One hidden turn or mirror swaps the rows below in pairs. Which row is each named row swapped with?
The rows were stretched afterwards, more along some directions than others.
mena: [ -7  -8  -5  17  -4  -1  -6  -6   2  -4   5   2  11   0 -24 -11  -7  14]
gef: [ -7   3   2   1  -6  -5   8 -10   5   1  11  -2   4   6   2   2 -18   0]
gunuz: [ -5  -8  -4  15 -10 -14  -1 -11   4   1  -4  -6   9   1   5  -5  -1  -7]
Zegel: [ -4  -3   0  16  -3  -3   0  -8   3   3   6  -8   8   7  -3  -6 -10  11]
Dinov: [  3  -8   5  13 -12 -10  -4  -6  -6   7   2  -3  13  -1  -3  11  -2  -4]
zule: [  3  -4   9  14  -5  -8  -7  -3  -4   7   4   3  14  -5 -13   7   2   3]
Lisun: [ 10   0   6  18   2  -5   0   2   1   6   5  -7   5   4 -11   3   1   8]
fos: [  1  -1   5   9 -13  -6  -6  -6   1  -2  -1  -7   8  -4  -6   7  -3   3]
rete: [-5 -6  2  5 -3 -2 -1 -5  3 -9 -6  1 12 -4 -9 -6  1  3]
dupo: [-16  -2   3  11  -9  -7  -3 -16  -3   8  -3   6   9   6  10  -3   0   5]
der: [ 2  6  9  6 -2  1 -7 -4  2 -3  3  6  9 -4 -9  6  0  4]
fod: [ -6   2   2  11  -1  -7  -5  -5   9  -1   0   1   9   1  -7 -14  -6   6]
tizam: [ -9  -5  -5   7  -6  -9  11 -11   7  -1   6  -6   8  18   2  -6 -18   5]
tagev: [  6  -6   1  13  -7 -14   9  -2  -1  11   9 -12   9  14  -7   8  -9  -4]
Riko: [ -9  -3   0  13  -7 -17   3  -5   2   4   9  -8  12   6  -8  -2  -7   9]
Pasi: [ -4 -10   5  20 -13  -4 -10  -4  -6   2   4  -4  13   5 -18   1  -2   5]
belin: [-14  -4  -6  12  -2  -8   8  -9   6   0   0  -8   7  11   2 -14  -8   6]
dup: [-13 -13  -2  10  -4  -5  11 -12  -4   4   9   1  11   4  -4  -4 -10   3]
Nabuv: [-8  2 -3 18  4 -9  7 -3  5 12  8 -6  6  0 -3 -4  3  4]
ligib: [ 4  4 10  7 -1 -2  3 -5 -5 12  5  3  4  2  3 12 -1  1]
gora: [-16 -11  -6  16  -7 -11   2 -11   6  -5   6  -8  16   5 -13 -11 -11   9]
bab: [ -2  -3   6   3  -4   6   0  -3  -4  -5  11   6  11  -7 -15   6  -1  10]
bigaz: [ -1 -11  -4  16   0  -5  -1  -2   5  -2   3  -6  13   9 -25 -10  -6  13]
Rik: [-10  -1   7   2  -2   3   8  -8   0   0   8   0  15   1  -3   3 -12  12]
Til: [ -9  -8   2  10  -6   3  -2 -13  -1  -5   5   3   4   2  -5  -3 -11   6]
Zam: [ -6  -7  -3  20   6  -8   0  -8   2   5   8   3  12   1 -12 -11   1  11]
fam: [-6  2  9  4 -4  0  1 -1 -2  7  1  6 14 -6  1  3  4  5]
muzod: [-3  2 14  6 -3  5  6 -4 -3  6 13  2 13 -3 -4 12 -5  6]
zumov: [-17  -5   3   6 -10  -8   3 -11  -3   3   0   6  17  -6   1   0   2   2]
denam: [-10   6   2  11  -2  -6   5 -11   5   3   5  -6  14   4   1   3  -3  10]
zabek: [-5 -3  9 10 -5 -6 -2 -8 -1  8  0  8 11 -7 -1  7 -2  2]
fus: [-13  -6   0   7 -14  -7   8 -12  -4   7   7   1  11   5   0   1 -15   2]
gisib: [ -5  -2   4   9  -2   6   1  -1  -2  -1   8  -2  12   1 -19  -2  -3  18]
nufi: [-5  1  9  6 -4 -6 -3 -6  3 -1 -6  7 12 -4  2 -1  8  3]
gevi: [ -5  -6   4  12 -10  -6  -7  -6   2   2  -9  -2   8   8  -1  -8  -6   2]
Bemur: [  7  -2  10   9   0   6  -1   0  -5   3   6   3   2  -1 -14   6  -6   8]
kufa: [ -5   7  15   1 -10  -3   2  -7  -5   8   3   7  12   0  11  10  -6  -1]
Diz: [-10 -13  -5  19  -3  -7   1  -7   4  -5   5  -2  15   4 -13 -17  -8   3]
dep: [-12   5   6  10  -5  -3  -2 -13   0   8  -2   3  10 -10  13  -2   1   6]
terad: [ -4  -2   8   0  -6   0  -3 -11   4  -1   3   2   7   3   0   4  -6   3]
luzit: [ 4 -1  3 14  1  1 -4 -5 -3  5  0  1  4  1 -1  0  2  7]
lodap: [ -6  -1   6  16  -4 -15   7 -11   0  16   7   0  13  -6   9  11   1  -4]
mip: [-13  -2   5  13 -12 -15   2 -10  -2   3  -2  -5  21  -1   4  -1   1  -1]
semes: [  1  -4  10   7   0   7  -9  -2   1  -4  -4   4   4   0  -7 -13   3   6]

Rik swaps with rete
Riko swaps with Nabuv
semes swaps with terad
zule swaps with ligib

